Each row is where one point has got to under a steady rotation. How many steps took it there?
The counts run from 0 to 766.
-11  14  -1   4   7 -11 -14   8 -21  -1   0   6   0   9 -23   2  10  21 -33   7   8  24  17 -17   3  -5  13  10  -6  -2  -5 -11 -20  10 -38 -11  10   6   3  13 -18  10   2  -2   1   4   0  -4 -18  -1  19   4   2  -1   7 -22   7  -1   4   3 -11 -12   5 -12  10   7   0   1   0  -1   3 -21  18  -4 -14 -14  27  21  -6 -14  15   3   5  19 -13 -> 71
-18   6  -1   4   4  -1  -9  14 -19  -3   8   4   9  14 -14   0   8  11 -32  10   2  26  13 -12  12  -7  15   6   0   6  -7 -19 -23   9 -45 -12  -3  14  13   8 -19   8   2  -1  10   7   4  -4  -7  -5  16  15  -6   5   5 -22   4   2  -4   5 -12 -11   9  -7   8  -3  -7   1  -1  10  10 -26   9  -7  -9 -12  25  18  -3 -18  20  17   2  23  -2 -> 752
-13   7  -3   5  10  -2  -8  11 -18   4   0   4   6  25 -16   0  21  15 -26   1   2  20  13 -21  13 -12  13   3 -11   5  -8 -18 -23   3 -40 -10  -1   5   9   9 -15  10   1  -5   6   6  -1  -8  -3 -11  23   7  -5   8   5 -23   1  -6  -1   8 -21  -7   7 -14   8 -10   2   9   4  11   6 -31  13  -7 -16 -12  23  17   1 -10  11   9   6  27 -10 -> 74
-18  -3   3  -5  -4  -3  -3   6  -9   0  13  -5  -2   3 -23   3  15  15 -24  10   1  34  24   5   4 -12  16  18   6   6 -20 -17 -18   2 -35  -5  12   1  -3  26 -13  12   6  -5   9   6   4  -8 -13  -2  10   6  -9   4  10 -17  15   7  -3   9  -3 -14  10  -4  11   2  11  12   7 -11   7 -22   0 -16  -7 -10  30  10  -3 -17   1  19   0  31  11 -> 719
-18  -8   9   4  14   6 -18   4 -14  -2  15  -8  -7  -8 -18  -1  15   2 -26   2  -3  20  14   3  16  -9  17   5  -7   3 -18 -19 -16   6 -42   1   9  14  10  19 -16  21  12  -1  12  20   0   3   3 -10  12   1 -14   0   4 -31   4  -1 -11   7  -2 -19  13  -4   7  -5  -6   3  -1   7  12 -18   6  -9 -11 -18  21  10  -2 -14   4  11   6  19 -10 -> 478
 -2   8   2   0  14   6  -4   3 -12  10   2  -3   7  -1 -22   1  27   5 -23  12  -6  25  17  -9  15  -3   9  12  -7  -1 -15 -10 -29  10 -32   1   5   3   6   9 -23  13  14 -15   2  10 -10  -5 -11 -14  21   8 -10   3   8 -20   3   7 -10   4  -4 -15   7 -15  27  -9  11  10   5  11   8 -18  11 -21  -6 -12  20  11   2 -10  -1   6  11  31  -1 -> 358
-11   7   3  -1  -5  -5   4   6 -11   3   9  -5  -7   2 -26   7   8  17 -32   2  -4  28  26  -5   1 -19  20  17  -4   5 -14 -14 -21   5 -34 -10  12   7  -7  21 -10  11  -1  -8  11   3   9  -7 -17   0  11   7  -8   1   7 -12  17   3  -1   5  -9 -14   9  -3   9   7  15  13   6  -8   7 -25   6 -16 -11 -16  30  15  -6 -10   0  23   1  26  -4 -> 280
 -8  -1   3   2   3   7  -9  10 -10   7  10  -9  -7   5 -17   2  22   3 -30   4  -4  22  16  -4  17 -16  12   7 -15   7 -17 -11 -19   9 -30  -8   6   5  14  16 -19   8  11 -10  11   6   1  -4   1 -17  22   8 -16   0   7 -22   5  10 -13  14  -6 -11   9  -2  14 -10  13   8   4  15   3 -23   2 -22  -6 -15  19  13   2 -11  -7  10  12  18  -4 -> 705
-12   6   8   3  16  -6 -10  -1 -20   0   8   6  -2  -1 -33  -1   8  14 -37   9  -1  23  22  -7   6 -12  19   5  -6  -5 -10 -16 -16   6 -35  -5  15  17   2  13 -13  10   9  -3   3  11   3   0 -12   0   7   6  -4  -4  11 -20   8  -1   1   4  -2 -19  10  -4   9  11  -4  -4  -1  -2  10 -20  21 -12  -6 -18  22  26  -7 -12   9   8   1  23 -15 -> 745
-14  13  13  -7   4  -5 -17   6 -15  -2  10  -6  -6  -6 -22   2   4  10 -22   5  -3  34  27  -4 -10 -15  13  18   3  -7 -10 -16 -16  -1 -34  -4  19   6  -8  29 -13  16  10  -3   9   7   5   5 -20  -2  15  -6  -3  -1  10 -23  15   1   4  -5  -5 -15   7   7   5   7   3  12  -1  -6   9 -14   8 -15  -7 -14  26  15  -1 -15   0  12   7  23  -4 -> 724
 -9  -1   6   1  13   1 -15  10 -10   2  -1  -2 -10  -3 -23   2  16  14 -38 -10   8  27  24  -2  13 -19  14  11 -19  -3 -16 -14  -8   8 -39  -2  12   2  17  16 -16   9   5  -7   2  11  -2  -5   2 -14  11  -5  -5   3   8 -27   0  -1  -6  13  -7  -9  11  -9   4   0   7  10   3  -1   5 -15  -1 -16 -12  -7  27   8   4 -12   0   2  11  21 -18 -> 89
-17   5  13   1  16   3 -23   7 -22   5   7   0  -4  -4 -14  -3  16   3 -28   5  -1  20  17  -6  10 -10  14   5  -4  -1  -7 -18 -19   2 -40   1  14   9   1  23 -17  21  18  -5   5  18 -10   3  -5 -11  19  -5  -6  -3   9 -36   6  -2   1   1 -13 -12  17  -4   5   2  -4  -1  -6   9   8 -18  10 -15  -9 -17  20  12   6  -9   2   0  18  16 -10 -> 474
-18   0   0  -1   9  -7  -8  11 -16 -14  15   3  -5   5 -14  -3  18  17 -21  12   3  35  19   3   2   0  13  19   4   5 -14 -16 -18   3 -33   4   7   9   5  26 -16   9  10   7   3  10   2  -4  -5  -1  13   0  -3  -4   8 -27  14  -4 -10   0   1 -16   6  -6   9  -3   0  11  -5  -3   7 -19   7 -13  -5 -15  23  13  -7 -27  11  20   0  23   6 -> 485
 -4  17  -3  -1   8   0   2   5 -16   2   1  -8   5  12 -26   1  16  11 -22  -3  -1  26  27 -15   5 -17   6  11 -13  -2 -14 -18 -21   8 -37 -13   1  11   5  11 -14  10   2  -5   2  -1   6  -8  -4 -13  21   4  -7   8   4 -15   5   4  -2  -4 -16 -14   2   1   8 -10  14  17   8  13   9 -24  11 -12 -17 -12  21  14   6  -7  -1  11   6  30 -11 -> 174
 -9   7   3   8  27   4 -20   5 -11   1   5   1   2   1 -15  -1  17  18 -21   0  -1  27  16  -6  12  -7  11   5 -11  -5 -10 -16 -14  -1 -33   9  14   3   8  26 -13  18  14   1   4  15  -8  -7  -4  -9  16  -3 -11   1   1 -37  -2   3  -6   3 -12 -17   5 -17  10  -6   0   4  -4  -3   2 -17  12 -12 -16 -10  21  18   3 -15   7   2  11  25  -9 -> 248
-13   0  -2   0  18  -8 -18  13 -20   0  -5   2   2   9 -25  -5  21   4 -30  -7  11  33  22  -5   8 -10   9  10 -13  -8 -15 -21  -8   3 -37   3   5   8  17  17 -19   2  15  -2   2  11   4  -3  -3 -17  19  -8 -10   3   5 -26   1   3  -6  -5 -15 -15   9  -5   4  -7   8   8   0   4   7 -20   4 -16  -7  -6  23  15   6 -11   1  -5  11  20 -10 -> 763
-14   2   2   0  14   0 -16   7 -24   3   7  -1   6   1 -21  -1  17  -4 -34   1  -4  15   9  -7  13  -5  22  15 -10  -1 -10 -21 -13   6 -37   2   7  17   8   7 -17  15  12  -7  13  21   1   1 -10 -15  24   7 -15  -3   8 -25   4  -5  -4   7   0 -14  19  -2  12  -5   7   3  -2  13  15 -20  12 -16  -9 -22  19  13  10 -11   6   2   2  15  -1 -> 646
-13   4   7   9   7   4  -6   7 -16   2   4   2  -3  12 -17   8  19  20 -32  12   1  18  17  -7  16 -12  13   0  -6  10 -15  -6 -32   6 -32  -9   7   5  -2  22 -14  11   2  -1   9   5   0  -8  -3  -1  17  13  -4   0   8 -22   8   1  -6  11  -9 -15  -2 -16  14  -3  -2   2   0   9   7 -26   9  -6 -14 -15  23  26  -9 -11  12  17   6  23  -7 -> 242
-22   2   3  -4   1  -7 -14  10 -18  -1   4   2   4   2 -16   4  19  18 -23   9  12  36  15   2   2   0  14  26   7  -2 -12 -20 -17   0 -38  -1   8   4   0  18 -12  14   7  -4   8  12   1  -3 -15  -1  12  -4  -2   2  12 -24  11  -5   3   8   0  -5  17  -8  11   0   5  13  -1 -10   7 -12   3 -22  -9 -13  29   2   3 -18  11   6   5  20   8 -> 209
-19  -2   2  -3  -7  -3  -2  10 -11   2  11  -5   3   0 -23   0  14   8 -25  15   0  33  21   5   3  -6  13  17   4   6 -20 -17 -22   6 -36  -4   7  11   4  18 -20   6   8  -4  12   6   9  -5 -14  -1   9  11 -11   4  10 -14  17  10 -10   8   0 -14   9  -3  13  -3  10   9   6  -5  12 -19   3 -21  -6 -14  25  11  -2 -18   5  21   2  27  10 -> 380
 -9   9   3   7  15  -5 -19   9 -12   1   5   4  -1   6 -12   5  14  23 -25   9   2  27  12  -8   6  -2  18   6  -2   0  -1 -14 -23   2 -37   5  14   0   4  28 -21  13   5  -1   5  11  -9  -4 -15  -3  18   3  -6  -1   1 -31   0  -4  -1   8 -12 -17   4 -22  11   3  -4   1  -6  -5   1 -18  15 -10 -13 -13  25  21  -9 -16  14   7   7  25  -4 -> 247
 -6  11   7   6  12  -7  -2   0  -8  -2   1   6 -12   1 -27   8  18  26 -34   3   6  22  25  -5   8 -11  14  10 -12  -2 -18 -11 -21   2 -31  -9  17   9  -6  24 -11  15  -3  -2   1   4   4  -9  -6  -3  11   6   1   4  11 -21   8  -1   1  13  -5 -16  -1 -14   8   5   2   7   4  -1   6 -23  10  -6 -17 -19  26  22 -11  -8   7  15   2  26 -19 -> 682
-21  -2   6   2  11 -10 -11   5 -20  -3  -2   3  -4   1 -26  -3  21   9 -29  -7   6  22  24   3   7  -8  17  13 -12  -8 -19 -25  -4  -3 -28   1  15  19   3  25 -12   8  12   1   5  19   8  -4  -3 -11  13  -7  -7   2  15 -24  13  -9  -6   2  -1 -13  15  -2   8  -1  12   9   2  -2  11 -19   3 -17  -9 -19  27  14   7 -14   1   0   4  13 -10 -> 658
-10   3   5   6   8   3 -12  -4 -19   3 -10   1   9   8 -23  -1  26   5 -24  -6  10  18  21  -7   8   1  13  12  -7 -16 -12 -24 -16  -8 -28   4  17  11   1  22 -20  16   6   1   9  20   6  -3 -14  -5  22   3 -11   8   9 -14   5   4   1  -3  -6 -17  11 -12   9  -3   7  12   7   4  15 -11  10 -13 -22 -14  19  19   7 -10   4  -5   9  17  -6 -> 671
 -6  -2  -2   0  16   6 -10   5 -14  11   0  -3   3   6 -23  -3  16   4 -34  -4   1  25  24  -9  21 -19  15   9 -15  -3 -16 -17 -10   2 -30  -3   6   2  17   5 -15   6   9 -13   4  17  -7  -9   0 -13  10   3 -19   5   7 -25   0   1  -4   9 -14 -15  13 -10  13  -7  16   3   9   0  10 -26   5 -19  -3 -11  28  10   8  -4  -3   2  10  29 -11 -> 529
-14  -5   5   2  13  -8 -11   8 -16  -5   1   2 -11  -2 -28   2  17   8 -34   0   7  26  24   5  11  -1  19  16 -14  -6 -20 -18  -4   6 -33   2  12  17   7  16 -17   6   8   1   3  16  11  -1  -3 -10  10   0  -8  -2  11 -27  10  -3 -10   3   5 -17  10  -5  10  -3   8  12  -1   1  11 -15   3 -13 -12 -15  26  16   2 -18   7   0  -2  11 -16 -> 319
-13   3  -7   3  12  -6 -14  10 -20   1  -8   6  12  17 -20  -1  23   8 -32   4   9  28  17  -8  13   0  13  11  -5  -2 -11 -16 -17   7 -29   1   1   5  14   9 -20   0   4  -8  -1  16   0  -7 -11 -12  21   2  -8   3   9 -21   0  -1  -5   6 -10 -12  11 -18  20  -4   9   9   7   2   9 -18   9 -18  -5  -8  26  16   4 -14   5  -2   7  25   1 -> 421
-21   6  -1   0   2  -2 -15  15 -27   2   6   2  12   8 -15  -2  18  -3 -33   9  -1  24   7  -7  10  -1  19  15   2   5  -9 -20 -23  12 -35  -6   4  13   5   5 -21   8   8 -10  10  14   2   3 -14 -10  22  11 -10  -3  10 -21   9  -3  -2   8  -9  -7  17  -6  16  -2   4   5   0   9   8 -23  12 -17  -5 -16  26   8   5 -15  11   6   5  17   7 -> 647
 -8   0   1   2  12  -1 -12   9  -9   0  14  -1  -3  -2 -16   6   8  18 -32   9   3  39  17  -3   9  -9  12  10   0   2 -16 -12 -21  12 -40  -3   9   1  13  16 -22   9   3  -2   4   6   2  -9  -4   0   9   9  -9   1   1 -30   6   1  -7   6  -5 -18  -5 -19  11  -3 -13   7  -2  -2  12 -16  11  -9  -8  -8  23  13 -12 -20  12  13  10  29  -3 -> 251
-12  -5   4   7  17   2 -24   8 -20   3   0   2   2  -2 -22  -1   9   3 -34  -5   5  22  14  -6  16 -12  18   5  -7  -6 -10 -19 -12   6 -41   4  13   7  15  17 -15  10   5  -1  11  23  -1   3  -8  -6  11   4 -14   3   2 -25   0   1  -6   5  -9 -19  12  -9   4   1  -7  -2  -1   0  13 -12  11  -7 -13 -13  22  19   0 -14  12  -1   8  19 -18 -> 754
 -9   7  17  -1   5   7  -6   1 -10   6   8  -7 -11 -14 -24   7  13   6 -27   0  -2  17  22  -5   5 -15  16  12 -11  -4 -18 -17 -19   4 -44  -7  16  12  -7  21 -15  27   5  -3  12  12  -1   3  -5  -9  11   0 -10   1   7 -22  12   4  -1   3  -5 -17   7   2   0   0   1  10   3   9  13 -13   5 -11 -20 -19  20   6   0  -9  -1  13  10  24 -18 -> 114
-16   8   9   2  23   2 -16   3 -18  -1   7  -2  -9  -2 -18  -3  14  11 -23   5  -5  19  17  -9   8 -13  17   2 -10   2  -9 -18 -15   0 -37  -2  13  14   0  23 -14  19  17   2   3  15  -7   2   4 -12  17  -1  -4  -1   8 -36   8  -3  -5   3 -11 -16  10  -6   3   3  -1   0  -6   4   8 -23  13 -11  -8 -18  21  17   2 -12   6  10   8  20  -9 -> 135
  4  10  -7   0  22   0 -11   5 -15   4   8   1   1  -3 -26   0   8   9 -27  -1  -2  25  16  -9  12  -8  16  13 -19  -7 -10 -21 -10   4 -42   0   5   5   9   9 -15  15   4 -10   8  12  -7  -5  -7 -16  10   5 -15   0   0 -33  -1   2   0   0 -11 -18   6 -11  12  -1   0   7   5   0  13 -15  19  -9 -14 -13  24  12   6 -10   4   6   8  31 -15 -> 524
-20   6   6   2   2 -15 -13  11 -19 -10   3   0  -7   0 -25   1   9  14 -31   4   5  27  22  -4   0  -2  14  17  -4  -7 -12 -19 -16   9 -42  -6  11  15   0  19 -15   9   1   4   5   7  10   2 -11  -6  13  -4   1  -2  12 -18  16  -5  -6  -1   1  -8   8   2   0   3  -2  12  -3   3   6 -17   8 -11 -15 -18  27  11   4 -21  12  10   2  18 -10 -> 661
 -9   2  -2   8  22   9 -12   5 -12   0   4  -5   6   8 -13  -2  26  10 -17   4  -2  24  12  -9  17  -2  10   4 -10  -1 -15 -15 -21   1 -34   2   4   4  15  17 -18  10  16  -3   1   9  -7  -6   2 -13  20   7 -11   5  -2 -33   0   5  -9   1 -14 -15   6 -15  16 -15   4  12   3  10   8 -22   9 -11 -13  -6  18  15   1 -12   5   9   9  29  -4 -> 249
 -7  10   3   4  20   7 -12   6 -13   8  -2  -1   3  11 -10   1  26  14 -23  -1  -1  19  14 -14  14  -8   7   1 -16  -2 -11 -14 -22   1 -35  -4   9   0   3  20 -17  18   9  -3   5  10  -8  -5  -4 -17  22   3  -6   4   6 -31  -3   5   2   5 -21 -14   9 -14  10 -12   5  10   5  15   5 -22   7 -10 -20  -9  18  11   5  -7   4   3  13  27 -13 -> 688
-12   1  -5   1  -5  -1  -3  15 -11  -2  -2  -6   7  12 -11   2  24  13 -22   0   7  32  14  -7   8  -8   9  20  -5   3 -17 -18 -19   4 -39 -10   4  -3   4  19 -17  10  -3  -4  11   4   3  -8  -9 -12  19   1  -6  11   3 -18   4   1  -1   8 -18  -3   8 -13  12 -18  14  21  10   4   8 -19  -2 -16 -21  -8  27   1   5 -17   4  13   8  29   2 -> 438
